In the rows, 128 means zero.
Each named move below is a turn or a mirror, shown by a few rows before and after it. Which moves, in which order, take the first row of each later pair to the second? The first pair is answered.
Q942:
[136 117  82 143 124 137 123 154  73 136 153 142 119 169] |-> [144 114  84 132 118 139 118 148  69 131 149 142 130 172]
[183 158  73 137 125 140 134 179 140 181 136 103  95 131] |-> [215 152  82 108 106 138 123 158 126 170 125  99 124 137]
[116 131 112 132 142 128 136 127 130 134 131 136 102 124] |-> [141 126 120 103 125 125 125 106 121 124 120 129 128 130]
[143 133 152  83 114 143 140 134 155 132  96  96 145 105] |-> [110 141 141 117 134 149 154 156 167 143 108 102 111  97]
Q786:
[146 131 140  86 104 126 132 102 117 101 147 144 162 146] |-> [112 123 125 124 121 122 130 106 100 101 178 154 134 158]
[ 71 150 130 173 151 135 143 161 173 135 131 134  67 104] |-> [130 163 154 106 121 140 141 156 204 134  77 118 119  82]
[124 127 143 111 103 123 140 124 160 136  83 140 130 129] |-> [ 86 119 128 151 122 118 141 130 141 137 117 149  97 139]
Q988:
[115 101 125 146 136 112 161 130 134 144 122 144 121 128] |-> [113 101 126 144 134 110 162 128 136 143 122 146 121 126]
[120 115 161 115 128  99 110  82 116 107 153 128 138 119] |-> [132 114 117 132 127 115 113 113  72 115 155 138 136 158]
[112 127 138 138 141 132 129 120 146 138 131 123 122 111] |-> [119 126 110 148 142 141 130 137 123 142 133 129 121 133]
[108 141 145 159 140 139 156 164 133 150 135 106  97 125] |-> [107 141 153 157 139 138 156 160 138 151 134 104  96 121]
Q458:
[137 172  89 136 138 135 114 126  91 153 120 130 118 118] |-> [144 168  91 130 132 136 110 118  86 148 119 129 127 119]
[109 134 155 136 147 125 137 109 164 110 139 114 117 135] |-> [127 127 158 123 138 120 128  95 153 100 137 112 134 140]
[168 139 140  95 108 146 150 135 155 150  76 118 150 116] |-> [147 148 136 115 118 149 162 151 168 160  81 118 129 108]
[119 133 104 142 135 133 129 147  82 129 139 131 127 144] |-> [124 130 108 139 130 131 125 142  79 126 140 130 136 145]
Q664:
[114 128 124 123 131 121 116 105 113 133 130 133 151 130] |-> [ 99 130 118 139 141 124 121 118 118 140 133 134 134 129]
[147 144 152 111 128 121 121 120 137 125 128 125 124 102] |-> [128 150 145 130 139 125 130 138 141 132 134 126 107 101]
[139 106 135 118 132 133 130 137 118 131 107 116 141 135] |-> [121 102 149 121 136 123 124 121 125 126 121 117 131 125]
[147 118 108 110 111 128 119 123  91 113 128 129 135 152] |-> [113 109 133 124 125 111 115  99 104 106 152 130 113 133]
Then:
Each pair is two moves apart.
[128 111 105 171 119 117 117 118 116 105 150 144  94 138] |-> [136 107 138 141 109 105 108  85 136  93 145 134 113 118]  Q988, Q942
[139 127 142  93 126 137 131 134 147 125 109 115 143  98] |-> [119 134 128 115 140 143 145 157 150 134 112 119 122  96]  Q664, Q664
[ 93 119 181 106 126 101 105  84 134 112 145 130 111 102] |-> [166 128 123  80  98 131 110 132  85 124 101 133 158 155]  Q988, Q786
[103 147  69 189 148 165 138 147 132 132 157 143 106 159] |-> [138 170  80 150 135 178 155 170 178 142 105 130 130 134]  Q988, Q664
[125 138 140 127 116 117 115 117 127 128 124 113 127 129] |-> [122 135 135 134 117 118 113 118 114 128 130 116 125 137]  Q988, Q664
[102 114 158 127 130  99 114  82 125 134 147 121 136 127] |-> [ 81 133 129 160 148 119 140 139 140 158 140 125 108 128]  Q786, Q664
[152 105 122 138 118 165  80 115 103 114 166 125 149 148] |-> [108 113 156 153 135 154  92 112 156 117 176 120 118 107]  Q942, Q988
[133 158  78 153 140 130 146 187 109 161 116 134 103 146] |-> [182 136 140  75 102  99 107 101 114 125 103 118 165 128]  Q664, Q988
[141 113 142 104 103 116 121 109 121 118 134 127 134 130] |-> [131 109 148 111 107 112 120 106 124 116 142 126 125 125]  Q664, Q942
[122 127 136 130 117  88 121 123 151 130 130 115 128  99] |-> [150 135 112 122 109 101 130 149 138 141 108 114 143 115]  Q664, Q664
[108 109 147 123 142  82 109  87 112 137 169 155  88 142] |-> [171 120 152  66 113  92 108  93 127 136 117 142 137 139]  Q988, Q786
[125 145 107 137 137 146 128 142 100 132 131 136 122 165] |-> [131 159 110 128 136 151 136 158 127 141 110 132 124 151]  Q786, Q458
[122 147 146 116 125 131 140 134 171 142 101 108 112  85] |-> [153 141 142  90 109 132 132 126 151 135  88 107 140  99]  Q664, Q458
[100 110 155 132 143 124 127 100 150 116 117 110 119 112] |-> [149 121 119 111 125 143 134 136 130 125  81 112 148 139]  Q664, Q664
[109 128 123 123 132 133 159 127 182 135 112 121 116 128] |-> [ 96 121 100 147 139 135 160 136 157 135 128 130 105 150]  Q664, Q786
[106 142 116 142 139 125 132 137 110 148 141 125 113 145] |-> [132 134 147 103 121 111 117 101 119 133 128 115 143 133]  Q942, Q988
[147 121 138 111 124 126 123 118 133 123 128 129 149 125] |-> [146 119 136 114 126 123 119 114 122 121 136 130 149 129]  Q942, Q458
[122 125 138 146 137 123 135 123 131 122 141 133 117 126] |-> [143 128 118 139 128 132 137 140 117 126 128 136 129 143]  Q988, Q664
[121  94 181  68 137 109  94  68 147 107 116 100 175  83] |-> [ 69  76 102 162 173 121  97 110  61 120 182 131 118 148]  Q786, Q988
[138 116 109 142 131 138 122 164 110 136 145 129 119 145] |-> [150 126 115 128 128 142 131 174 134 143 124 124 126 131]  Q786, Q458
[115 106 107 164 155 122 112 125 121 123 138 132 137 114] |-> [120 112 130 146 151 121 115 117 151 121 126 125 143  90]  Q786, Q664
[177 134 100  93 109 152 122 134 107 129  89 123 167 150] |-> [100 105 160 126 135 110 101  61 125 103 156 126 126 115]  Q664, Q786
[155 117 126  96  69 133  91  91  90 105 106 123 133 146] |-> [ 71 135 114 170 116 143 127 141 131 134 135 132  56 122]  Q988, Q942
[121 120 157 117 136 116 119  99 155 114 132 121 125 105] |-> [143 109 118 125 128 126 108 107  96 112 140 132 138 151]  Q988, Q664
